Named turns come first, each shown by rows before and after it. Which turns, in which order, take the first row of each pair that follows to the second? Write the first one first, as in the answered first pair.
Z868:
[  7  -6   5 -11 -19 -12  -8  -1 -13  14  12   6  -4  16  22   5   2  12
   2   1   5   1   5 -11 -10  28]  ->  [ 10  -7   9   9 -18 -16  -3 -22   1   9  -1   7  14   0  24  -9  -4  12
 -11  15   2   4  -2   7   1  18]
[ -3 -18   8  -9 -19 -11   0  -3  14  27   2  -2   0  31  11   6   4  -9
  39   9  -5  -3   8   0 -40  -7]  ->  [ -1 -18  11  12 -16 -16   6 -23  29  18 -15  -3  19  14  11  -7   0  -8
  24  22 -12  -1   0  19 -26 -17]
[-12  13 -15  23 -18 -30   2 -15  -5   0 -35  13  -2  20 -30  21 -27  -9
   9  -5  -9 -20  -5 -13   8  10]  ->  [-14  14 -17  25 -11 -30   3 -12  -1  -6 -38   6  -2  13 -32  21 -26 -13
   1  -6 -14 -18  -2  -9  10   8]
Z80:
[  7  -5  17 -11   7  20   0  23  -4   7  13 -22   4   1  -4  -9  15 -10
  40   6  -5   6  -8 -11 -13   6]  ->  [ 11  -6  23   7  -8  13   4  -3   4   8   6  -8  23  -4  -1 -25   7  -2
  35  22   1   9 -19   1  -3  -1]
[  5  34  19 -38  -6  -2 -29  36 -29  -1  11  11 -24  11   0  10  -4  12
  19 -26   6 -13  35 -25 -10  48]  ->  [ 11  16  39 -24 -30  -6 -37  13 -33  20  15  17  -1  25   6   0   2  11
  46   3  23  -7  22 -21 -27  29]
[  0   4  -2  18   7  -6  11 -10  16 -14 -13 -11   9 -22  -3 -10  -2   1
 -21   8 -15   5   6  19  10  -4]  ->  [ -4   8  -7   2  19  -3   8  12  10 -16  -5 -23  -7 -16  -5   2   5  -6
 -18  -4 -20   1  18  10   3   2]
[  5  -8  12   3 -15  -1  -7   3 -15   2   6  -9   1  11 -10   3   2   3
  20  11  25   8  -8   1 -23 -27]  ->  [  7  -1   8  18 -21  -6   0 -14  -5  -6  -6   6  10  -3  -8  -9 -12  13
   2  16  20   8 -15  12  -3 -26]
Z467:
[ -3  17 -18 -16 -10   0  -3   0 -25 -22  -3  17  -6   7  -5  15 -13  16
 -13 -25   4  -4   8 -11 -11   8]  ->  [ -5  16 -19 -19  -3   1  -2   6 -25 -24  -3   8 -10   6  -7  19  -9  13
 -13 -26   1  -6  13 -10 -13   9]
[ 10 -11 -33  50 -16  -2 -18 -23   1  16  20  64  -9 -11  28 -47   5  33
   7   5   4  -1  17  27  14  38]  ->  [  4   2 -49  46  19   0 -10  -4  17  -8   9  42 -21 -34  24 -39   6  22
 -21  -9 -18  -5  30  35  27  45]
[ 16  16 -22  -8 -13 -15   0  -4 -58 -28  -5  31 -13  21 -16  26 -26  10
 -32 -17  -1 -13   9 -16   2   3]  ->  [ 15  18 -26 -12   3 -11   2   8 -53 -33  -6  15 -20  15 -20  32 -22   2
 -36 -20  -7 -13  15 -13  -2   2]
Z68:
[  5   3  29 -33   4  -6 -20   6 -10  36  51  28 -11  15  44  -7 -10 -22
  48   0  34   5  22 -15 -40 -14]  ->  [ -2  17  19  -2  61  -6  -3   8  51   3  18  12  -4 -42  53 -19 -25 -37
  -6   4  -5   2  21  28  19  -7]
[  2   5   7 -15   0  -1  21   2  -2  18  17 -31 -10  14 -19 -24   5 -15
  41  -1 -11  -5 -17  -6 -42  26]  ->  [  0  15   0   1  26  -2  30   2  26   0  -1 -38  -6 -14 -16 -32  -4 -19
  12  -1 -30  -5 -16  13 -14  30]
[  0 -14  32   1  44   1 -21   3   2  23  15 -45 -13  -3   0  18  24 -42
  23  25   9 -20   9  -1 -14  -1]  ->  [  0  19  -3  12  38 -11  -1 -27   7 -26 -18 -31  -6 -45 -24   5  -3 -18
 -44   6 -11 -21  14  14  14   0]
[ 15   0  10 -12 -31  14  29 -16  -8   7  -9 -10   3  11  28  -1   0   3
  15  21  17  -3 -27   9  -9 -18]  ->  [ 12   1  10  -3 -11  16  33 -11  12   3 -15 -17   5  -3  35  -5  -1  -7
   6  27   8  -3 -27  19   7 -14]
Now pairs of rows:
Each pair is two turns apart.
[ -7   9  25  19 -20   1   9  -9   9  11  -9  23   5 -16  36  -6 -21  32
  -3  -2  -7   3   1 -15  32  26]  ->  [ -9   9  22  26 -11   2  12 -13  18   3 -19  12  12 -27  33  -8 -20  25
 -15   2 -13   5   3  -5  33  15]
Z68 then Z868
[  9  11 -22 -25  -4   2  -1  -2 -28 -15   1  -8  -6   5 -24  15  11  17
  -3  -8  -4   4  20 -10 -24  -6]  ->  [  9 -14   8 -13  -5   8 -11   3 -16  21  18   0   4  25   4   8  19   4
  38  15   8   3   2  -6 -21  -4]
Z68 then Z467
[ -6   7 -11  36  12  16  -3   8  -7 -32 -11   2  13 -23  -8 -19 -21  -1
  -6 -21 -42  -7  31 -14  11  14]  ->  [ -2  -1  -2  26 -23  16 -15   4 -34  -8   9  27   9   7  -4 -18 -22  12
  26 -23 -21  -7  24 -34  -5  20]
Z868 then Z868
[  0   0   9 -27 -34   8  -8   4 -15  -3   3  18 -17  12 -19   4   6   8
 -15 -17  14  -3  10 -27 -18   4]  ->  [ -2 -27  39   1  -7  15 -13   8  25  23   3   6   3  10  11  -8  17 -20
  11  18  12  -1  -9  -3  -1  -2]
Z68 then Z80
[ -9  11 -10 -32  79  -3  -9  62  28 -13   7   6 -36 -14   7 -14  13 -10
 -12 -25 -20   6  13  13  58  54]  ->  [ -1  -1  -3 -66  17  -3 -28  55 -37  16  39  26 -44  41  -7  -3  27   9
  37 -30  17  11  17 -31  -1  46]
Z68 then Z68
